In the data rows, the value 128 means zero.
Here are some points, one per row:
[129 122  49 141 117  80 166 131 143 114 131 131 124 151 132 145 156 106
 119 113 181 143 121 137 159 131  97 121 174  95 130  88]
[115 145  65  91  92 122 154 123 155 115 150 135 118 163 102 145 104 134
 133 102 185 159 141 135 174 139 117 102 173  94 134  96]
[114 100  52 136 143 111 157  88 173 136 146 113 132 161  80 166 141 115
 138 126 103 150 154 137 171 131 112  95 183 119 155  87]
[104  94  52 127 140 115 150 102 164 156 134 114 120 195 117   1 153 129
 145 119 173 149 151 158 182 126 134 114 169 130 145  98]
[126 141 168 164 101 151 106 148  67 120 107 225 152  85 173  91  86  82
 148 115  62 124 139 132 128  74 138 102 170 125 108 169]
[116 161 161 187 138 121 122 130  81 148 113 112 186  42 159 110  97  65
 146 115 103  90 145 127 168 101 145 132 122 148 138 150]
[113 124 132  73 109 100 124 111 116 170 130 117 130 179 138 149 118 176
 162 144 130 114 124 121  63 134 117 128  61 196 153 139]
[122 141 176 213 130 157 112 149 104 137 124  90 162  77 138 114  54  99
 115  87 100 119 147 141 129 112 163  95 121 143 122 175]
[120 135 155 177 163 158 101 140  56 140 113 106 168  70 167 121  95  53
 154 100 105 127 136 112 128 118 130 150 151 139 134 166]
[163 113 192 115 138 168 112 117 107 141 157  97 166  51 113  85 108 168
  87 238  91 145  91  99  92 125 158 155 130 167 114  63]
[255 123  51 138 147  86 146 107 208 107 133 137 113 164 123 129 140 124
 140  77 152 129 111  83 113  53 118  97 121 129 150 144]
[119 120  65 146 113 117 137 145 198 109 112 127 108 155  96 131 147 103
 107 113 188 127 136 127 105 119 125 120 181 122 160 116]
[161 114 169  89 117 191 111 127  97 132 166 100 162  55 102  87 132 178
  99 193  83 134  71 116 105 179 175 182 133 167 102  83]
[118 133  69 119  90 119 108  98 175 123 134 116 114 166 111 166 138 108
 125 123 165 165 148 146 159 118 136 121 177 100 149  81]
[106 164 170 170 149 167 122 159  60 143 117 123 168  56 144 100  94 113
 146  77 121 120 162 105 136  70 130 128 114 123 130 163]
[123 132 143 147 140 170 127 144  63 135 119 112 174  49 163 106  88  86
 178 108 104 109 157 131 150  86 137 120 116 123 168 186]
[150 107 148 137 122 183 132 129  14 124 156 153 111  42 128 131 153 131
   4 207 137 117  80 142 154 168 142 110 104 103 165  99]
[101 171 164 178 169 112 115 150  62 141 145 120 181  47 118 100  87  86
 150 123 113 129 164 124 156  86 128 116 113 129 123 175]
[165  93 192 123 142 199 162 116  22 117 137 120 110  61 106 124 124  93
  60 167 169 175  68 178 108 179 155 126 105 112 128  93]
[167 180 175 127 144 128 127 165 199 111 153 138  71 157 158 142 121  93
  89 129 110  87  97 182  49 112 134  96  44  93 122 191]
[158 130 184  99 110 182 138  85  89 128 189 129 162  47 125  89 100 185
 100 203  90 147  78  98 112 161 141 141 120 169 108  80]
[105 136  64 163 137 118 130  91 142 143 141 123   0 128 106 125 116 148
 185 134 156 140 157 101 174 127 140 149 182 128 149 102]
[116 138  64 131 102 145 130  83 182 114 123 119 121 167 118 156 164 118
 136 111 171 134 152 124 161  95 144 123 148 116 150  78]
[140 144 149  94 130  94  80 123  89 158  77 131 143 168 125 161 149 174
 192 161 135 106 121 154  97 167 114 127  69 167  94 131]
[120 145  60 140 111 120 161  93 183 139 103 120 121 165 105 144 150 126
 134 116 140 116 138 132 161 130 134 127 162  95 149  78]
[124 106 139  82 113 116 114 119 141 160 131 121 132 187 141 170 125 151
 164 190 119  90 122 116 101 146 128 120  62 171  88 167]
[106 133  54 146 133  86 148 119 209 121 140 194 113 146  76 140 129 129
 138  75 157 133 112 166  97  89 149 116 100 144 156 125]
[118  75 227 120 103 157 146  88 186 100 109 133 113  80  84 108 161 106
  78 113 129 147 165 131 231 147  70 138 210  91 126 139]
[121 136 162  87 120  65 103 116 112 167  99 115 135 179 151 163 133 192
 129 141 109 106 128 111  77 150 140 114 106 195 109 109]
[171 184 181  86 141  84 121 225 155 144 139 115  71 154 185 137 121  64
  97 136 117 103  83 130  66 135 139  66  86 114 143 139]
[ 90  98 156  73  74 123 108 147 170 110 129  99 149 131 148 129 189 227
 178 127  70 142  84 137  78 142  89 159 141 163  75 219]
[172 173 168 116 133 169 132 140  31 111 129 121  99  91 130 107 169  83
   1 162 124 180  81 121 132 184 165 134 105 112 117 127]
[117  76 212 131  89 204 150 107 152  96 133 152 111 109  99  91 191 125
  69  62 139 122 122 132 212 165  71 153 188  72 129 130]
[126  73 201 154  75 190 116 105 180 109 119 138 103  91 110 103 161 109
  98  76 122 199 164 127 242 158  79 125 149 105 127  92]
[102 114  90 169  80 117 164 109 163 132 136 108 121 185 101 133 158 138
 157 110 168 133 149  80 157 117 149  96 160  81 113  89]
[109 133  59 153  92 132 131 108 179 135 132 142 135 219  76 117 117  92
 147 126 126 157 139 100 143 115 136 149 135  84 169 106]
[127  89 117  89 144  85  68 150  57 181 140 147 144 156 123 173 150 184
 163 135 153  82 106 158  92 122 132 142  68 159 118 142]
[125 111 156  94 116 118  96 153 121 142  86 103 113 223 150 169 126 178
 104 186 117 117 122 121  91  88 114 142 121 164  70 154]
[110 118  51 131 115  89 147 101 150 144 133 119 129 158  86 137 107 139
 130 105 176 143 149 129 166 141 129 156 189  90 134 103]
[ 92 109  49 172 159  69 172 123 208 114 150 166  97 146 141 137 163 103
 112  86 163 145 113  96  98 106 140 112  87 151 144 125]
[120 128 145 102 112  34 109 102  95 161 140 132 134 179 124 158 131 177
 154 168 114 108 115 130  66 145 117 127  91 153 132 160]
[121 132  55 138 154 134 154 119 184 130 119 126 131 179  93 121 112 137
 129 108 176 114 138 126 180 130 125 116 157 118 121  80]
[165 183 165 143 117 100 146 172 180  99 106 137  91 145 194 128  96 121
  96 142 136 112  83 195  40 114 102  91  55 106 128 165]
[113 167 155 154 179 164 131 145  94 119  99 103 165  76 159 105  97  85
 122  92  82 108 131 110 148  95 146 110 137 149 155 193]
[110 122 121  82 139 124 104 187 119 150 124 136 118 168 135 178 133 177
 133 135 108 115 122 124  82 136  76 123  72 201 114 140]
[129 137 173 165 153 153 122 163  92 118 112 101 153  77 176 101  88  84
 131 122  84 105 161 157 124  72 156 123 149 106 133 150]
[133 112  41 153 106 128 162 122 120 118 102 123 109 167  74 151 121 127
 156 122 178 140 143  95 146 181 120 128 181  93 145 104]
[115 129  78 145 160 132 154 117 164 129 127 131 109 167  82 138 168 132
 178 110 138 149 150 107 142 126 107 100 168  80 130  62]
[128 115 207 115 111 190 140 125 197  85 156 142  75 109 112 108 156  95
  55  93 111 146 118 167 231 142  69 142 174  83  98 146]
[105 135 143  74 127 110 116 134  95 135 110 134 129 183 141 166 155 143
 176 164 129  99 110 160  69 125 115 146 100 189  94 121]
[125 125 143  64 159  83 117 109  65 169 140 138 139 181 146 173 133 182
 156 120 128 102 129 123  72 130 114 145  69 158 127 122]
[120 153 161 192 166 162  96 122  68 143 145 111 177  80 174 108  75  76
 144  94  85 121 162 123 121 113 102 174 137 114 132 146]
[147 114  52 103 102 107 153 137 129  92 133 141  95 142 111 128 160 128
  89 131 158 132 255 140 123 194 140 125 133  70 117 101]
[ 95 126  76 116 189  90 166 111 238 115  99 164 116 143 120 139 135 126
 131 111 177 159 120 106  89  50 158 128  93  93 159 134]
[129 142  96 155 176 102 106 191  65 149 104 171 179  40 183 105  38 102
 178  94 109 101 110 110 149 214 182 128 114  62 141 161]
[104 117 162  70 126 162  70 102 211 120 110 118 163 155 162 143 172 203
 150 152  92 116 105 111  69 137  87 140 155 194  62 191]
[111 137 172 173 182 119 108 162  60   0 143 128 170  94 161 107  87 111
 166 104 106 111 134 133 170 124 157 136 126 132 161 158]
[149 121 182  92 100 169 122 120 105 128 165 124 165  30 118  87 137 165
 113 214 108 133  69  79 116 161 152 202 110 168 111  73]
[139 120 131  88 112  71 129 150 106 156 103 113 119 184 140 173 141 166
 138 145  76 124  96 158  96 113 132 170  83 159  91 144]
These points spread out most along one direction. Where along it does each point below lie, from 0 to 99? 50 is the average, and the first point above lies past it. One standard deviation of the points above along it is 16.
[ 92 109  49 172 159  69 172 123 208 114 150 166  97 146 141 137 163 103
 112  86 163 145 113  96  98 106 140 112  87 151 144 125] ~ 69
[106 133  54 146 133  86 148 119 209 121 140 194 113 146  76 140 129 129
 138  75 157 133 112 166  97  89 149 116 100 144 156 125] ~ 69
[147 114  52 103 102 107 153 137 129  92 133 141  95 142 111 128 160 128
  89 131 158 132 255 140 123 194 140 125 133  70 117 101] ~ 66
[140 144 149  94 130  94  80 123  89 158  77 131 143 168 125 161 149 174
 192 161 135 106 121 154  97 167 114 127  69 167  94 131] ~ 44
[121 136 162  87 120  65 103 116 112 167  99 115 135 179 151 163 133 192
 129 141 109 106 128 111  77 150 140 114 106 195 109 109] ~ 46
[172 173 168 116 133 169 132 140  31 111 129 121  99  91 130 107 169  83
   1 162 124 180  81 121 132 184 165 134 105 112 117 127] ~ 32
[123 132 143 147 140 170 127 144  63 135 119 112 174  49 163 106  88  86
 178 108 104 109 157 131 150  86 137 120 116 123 168 186] ~ 32
[165  93 192 123 142 199 162 116  22 117 137 120 110  61 106 124 124  93
  60 167 169 175  68 178 108 179 155 126 105 112 128  93] ~ 31
[171 184 181  86 141  84 121 225 155 144 139 115  71 154 185 137 121  64
  97 136 117 103  83 130  66 135 139  66  86 114 143 139] ~ 42
[129 137 173 165 153 153 122 163  92 118 112 101 153  77 176 101  88  84
 131 122  84 105 161 157 124  72 156 123 149 106 133 150] ~ 33
